One turning vector, and how many ticks it has turned
The counts run from 0 to 588.
[ -3   4  14 -15   4   4  -4  -8   0 -13  20  -6 -10  22   2  -7  -7  10
   0   6  -7  -9  -8  -3   0  -4  -4   1   4 -15   2   2   0  -2  -3  -6
  -7  20   3] : 418
[ -2   4  12 -15   7   0   4  -4  -6  -6   2  -2   3  11  -1  13 -19  -5
  -8   3   0 -15  -8   3   3  -5  -2   0   1   0 -17   7  12 -17 -19   8
  -5   2  13] : 442
[  5   1   5 -20   7   0   8  -1 -11   1  -4   1   4  12  -3  22  -9  -4
   2   1  -2 -17  -5   1  14  -5  -3   0   8   0  -5  10   4 -16 -10   8
  14   0   9] : 447
[ 14  -3   3  -5   1  -2  13 -20  -8  -9  21   3   3   9   0   1  -4  12
 -11   7  -2 -10   5  -3   4  -8 -17   3   7   0  -2  -4  -5  -8  -6 -13
   8  16   4] : 409
[  0 -11   2 -14  17  12  -3   1 -10   0  -1  -5   9  20  -6  -5  -5   7
  -3   6  13 -14  -4   4   8   8  -9   2   9  -7  -4  -2 -15   9   0   1
  24  -2   1] : 19
[ -1  -7  -2 -11  23   2   4 -12  -3 -15  -3 -10  10   7  -2   6 -16  12
  -7   8  13 -12  -5  -2  -1 -10  -4   6   4  -8 -19  -4  -3   2  -8   2
  17  -7   2] : 8
[ -1 -10  19  -6   1   2  -1   2   5  -3  21   7  -1   3  -3  12  -4   3
  -7   0   9 -12 -11  -7   4  -7 -19  11   4   7  -5  11   0 -15 -11  16
  -2   9   6] : 171
[ -1 -14  10 -16   8   7  10  -5 -12   2   2 -11   3  21   2 -16  -7  -1
 -21   7  12  -4   1   7  -9  -6  -9   7  -4  -2   0  -5 -14   1   7   6
   2   6   2] : 29
[ -6 -16  10 -30   6   5   4   1  -8   7  -7  -3   6  19   1   1   2  -6
   0   5   6 -11   2   5   7   1  -3   2   9   0   3  15 -11   5   2  -1
  19   3  -1] : 245
[  9   0  -2  -9  10   8  -7   9   2  -7   9 -11 -17   8  19  -5  -6  -8
 -15  -5   1  -6   4   9   2   6 -14  12 -10  -3   5  -1   9 -20  -1   3
   2   9   8] : 101
[ 13 -16  -1 -12  10   1   6   2  -3  -6   5 -15 -17  11   2 -14  -8  -5
 -22   2   5  -1  -5   7  -1  -2 -14   9  -4   6   3  -2  -6  -9   3 -10
  -3  10   3] : 307
[  8 -15   3  -9  10   9  -8  10   2  -3   1 -12 -16  17   2 -17  -2   2
 -16   5   2  -7  -7   8   8  11 -13   9   3   6   4   0 -10   1  -1 -10
   1  11  -1] : 302
[  2  -8   9 -27   8   7  12 -15  -4  -5  -2   2   7  18  -5   5 -11  -5
  -9   3  -2  -3  15  -2   7   3  -1   6   7   1 -16  10  -1   5 -13  -5
   3  -6  -2] : 467
[  8  -2   3 -11   2  10   4  -3  -3  -4   4  -1 -10  12  16  -1   5   6
  -5   9  14   3   6   1  -7  11 -11  17 -12 -17   0  14  -9 -11  10  -8
  16   0   0] : 588
[  1   0  15 -10  -3   4   9   2  12  -9  16   0 -11  10  -3   7  -5   1
   3   6   6 -19 -10 -10   0  -2  -9  11   1   3   1  10   9 -16  -5  15
  -9   7   7] : 165
[  7  11   3   0   2   8   4  -9  -3  -5  17   3  -2  19  -8   1   1  14
   2  11  -5 -12   1  -3  17   5 -15   7  10  -7  -2   7  -6  -3   0 -16
  11  17   1] : 407
[ 17   2  11 -10  19  19   0   2  -2 -12  20  -7   3  12   0   5   7  -1
 -12  -9   6 -12  -7  -9   2 -11   1   8   8  -4   3   0  -1  -6  15   3
   0  -5   5] : 346
[ -1  -3  -7 -14  10   5   5  -3  -3  -5   9  -6   4   8  -1   8 -11  -7
 -14   5   2 -20  -5   7  -4 -13  -7   5   6   3 -18   2 -13 -10  -6  17
  12   5  11] : 229
[  5  -9  17  -4  -1  -3  11   1  -1  -5  14  10   0   2  -9  14  -7   4
   0  -3  11 -16 -12 -10   5   0 -18   9   6   7  -2  13   4 -16 -15  10
   0   4   6] : 170
[ 18  -3  12 -11  15   3   9   0  -6  -3   1  -8   5   2   1  15   1  -5
  -4  -5   5 -15  -1  -3  18   6 -12   1  -4  -2   4   3  12 -16   3  -2
  20  -5   6] : 117
[ -8  -7  10 -13   4  12   2   0 -13   2  -8  -9   0  32  -1 -18  -5   5
  -2  10  16  -3  -5   6   1   7  -4   6  -4  -8  -4  11 -11   3   8  -1
   4   6   0] : 31
[ -5 -24   2 -14  11   8  -3   6  12  -4   6 -11  -6   8  -5  -4  -5  -4
  -7  -4  11 -12  -6   2  12  -9 -23   3   5   6  -5   2   3  -2  -3  21
   8   4  -4] : 502
[ -6 -11  14 -18   3   0  17  -6   0  -2  -2  -4  -2  14   3 -13 -18  -8
  -9   0  12   8   9   1  -6  -6  -5  15   2   1 -17   4   4   0  -2  -1
   2  -4  -2] : 261
[  8  -2  10  -8  16   4  14   6  -2 -19  -2  -6 -12   2   0  -6 -16  -4
   2  -6  10  -3  -9  -7  -2  -4   0  11   7  -1 -22   3  12 -11   3 -15
   2  -7   9] : 545
[ -5   1  -5  -4  14   7  -4  -5  -4 -11  -3  -8   6  17  -5   1  -7  12
   1  12  19  -9  -4  -1  10  -2  -4   5   2 -13 -18   9   0  -4   1   3
  19  -4   1] : 6
[  1   5  -2 -18   5  13   7  -9  -2   7   6   5   4  21   1  15   3  -3
  -2   8  -5  -8   6  10  13  -1  -5   5   8   2 -13  23  -9  -6  -3  -3
  13   4   5] : 459
[ 15   2  -1  -5  16   8   7  10   0  -8   7 -14  -1   4   7  -4  -3 -11
 -18   2  14  -6   1  -7   6  -7  -8   8   1  -2 -13  -4  11 -18  11   0
   6   0  13] : 333
[  5  -3  15 -10  -4   0  18  -2   7 -10  10   2  -7   8  -2  10 -13   0
   2   6   6 -21  -6 -11  -2   2 -11   9   0   3  -1   2  12 -14 -12  10
  -5   2   7] : 164
[ -7  -6  18 -15   7   5   8  11 -10  13  -8   0  -7  13   8 -12 -11   4
   0   0  14   1  -4   4   7   8 -10  17   6   3  -4   1   7  -4  -3  -6
  21   0   2] : 45
[-12  -6   2 -15  13  10 -15   8   0  -5   9  -7   0   8   2   1 -11  -7
  -6   4   7 -17  -9   9   4  -7  -7   0  12  -6 -13   2  -5  -5  -8  19
  14   8   9] : 224
[  5   8  11   0  -4   8   5   5   5   2   9   5  -9   9   6   5  -1   7
   5  10  11 -10   2   0   7  17 -18  21 -10  -4   0  14   7 -16   1   3
  16   4   5] : 381
[ -3   4   0  -5   1   8  14  11   1  14  -5  -4  -8  20   5 -10  -4   2
   3   4  12  -2  -2   4  15   1 -12  21   2   6  -5   6  13 -15   4  -6
  20   0   4] : 51
[  9 -13   3 -14  11  15  -5   0   3 -11  -4  -7   3  10   5   2   6   8
  -4   9  15 -17  -3 -11   0  13   2   3   4   3  -4   8  -5  -5  -2 -16
  10 -14   8] : 569
[ 13  -6  13 -13  12   9   4  -3  -4  -3   7   8  -7   1   8   2  -2   9
  -9   3  10  -3   2   4  -9  14  -8  22  -8  -4  -3  13 -18   1   2 -11
  12  -5   1] : 583
[ 10   0  10 -11  -2  18  -2   0  -6  -6  14   1  -1  25   8  -9  11   7
  -1   2  18  -8   6  -4  -5  15  -8   3  -7  -9   3  10  -5  -6  11  -7
  -1  -3   5] : 361
[ -7   4  -3  -9  16   9  -3  -1   3 -13  -1 -16   1  22  -8   3  -4   5
  -4  12  10 -16 -12  -1   8  -9   2   8   6 -15  -5   4  -4   3   6  11
  10   0  -3] : 11
[ 15  -4   8 -13  14  12   2   2  -1  -1   1  -9   1   4   8  14   5  -3
  -1  -2   2 -13  -4  -3  17   3 -10  -3  -5  -8   6   5  12 -16   8  -1
  22   1   6] : 116
[  1   2  11   4  -6   7   1  -3   8   0  14  -6  -3  15   5   0   1   1
  -4  10  18  -5  -2 -10  12   2 -19  13  -9  -8   1  12  12 -21   2  11
   3   8   3] : 386
[  0  -5   8  -7  18   7   4  -1  -9 -10   7  -9   5  20 -14  -1  -5   2
 -12  -2   9  -9 -13   3   4 -15  -4   7   9  -7   0   1 -14   6   4  18
   6   0  -1] : 16
[  8  -4  25 -13   1   5   7   2   0  -6  19   2 -12   8  13   1   1   1
  -7  -3  13  -6  -3  -6 -10  -2 -10  15  -9  -6  14   5   4 -10   3  14
  -6   3   0] : 372
[ 13   4   6 -10   8  23  -7   9   3  -5  13  -1   1  18   4  -9   4  -3
 -11   5   6 -22   6  -4   4  16  -5  11   9  -4   3   0  -8   1   8  -5
   3   1   6] : 354
[ 12  -5  14  -8  18  20 -14   4   4   3  13 -10   8   3   7   5   6  -6
 -13   1   4 -15  -1  -2  18   2 -14   0   1  -4   0   3   7  -5  10   2
  14   8   3] : 121
[ -1  -4  12 -18  10   3   1  -2  -5   0  10  -1   2   8  -1  19  -4  -8
 -11  -6  -1  -8  -9   1   9 -19  -3   3   6   1  -4  14   0 -16 -10  16
   5   5   6] : 449
[ 11  -9   8  -8  18   6   4  12  -6 -12  11  -1 -10  -4   3   2  -4  -3
  -4 -14  13  -6 -14  -6   0 -15  -3  11  10   2 -16   1   3 -14   2   1
   7  -8  10] : 552
[  4  -9   3  -8  12  22 -13   3   6 -12   7 -10  -1  15   3   1   8   3
 -12   6  19 -10 -10  -6   0   0   0   6   2  -2 -10  12  -9 -10   8  -2
  -7  -7   5] : 567
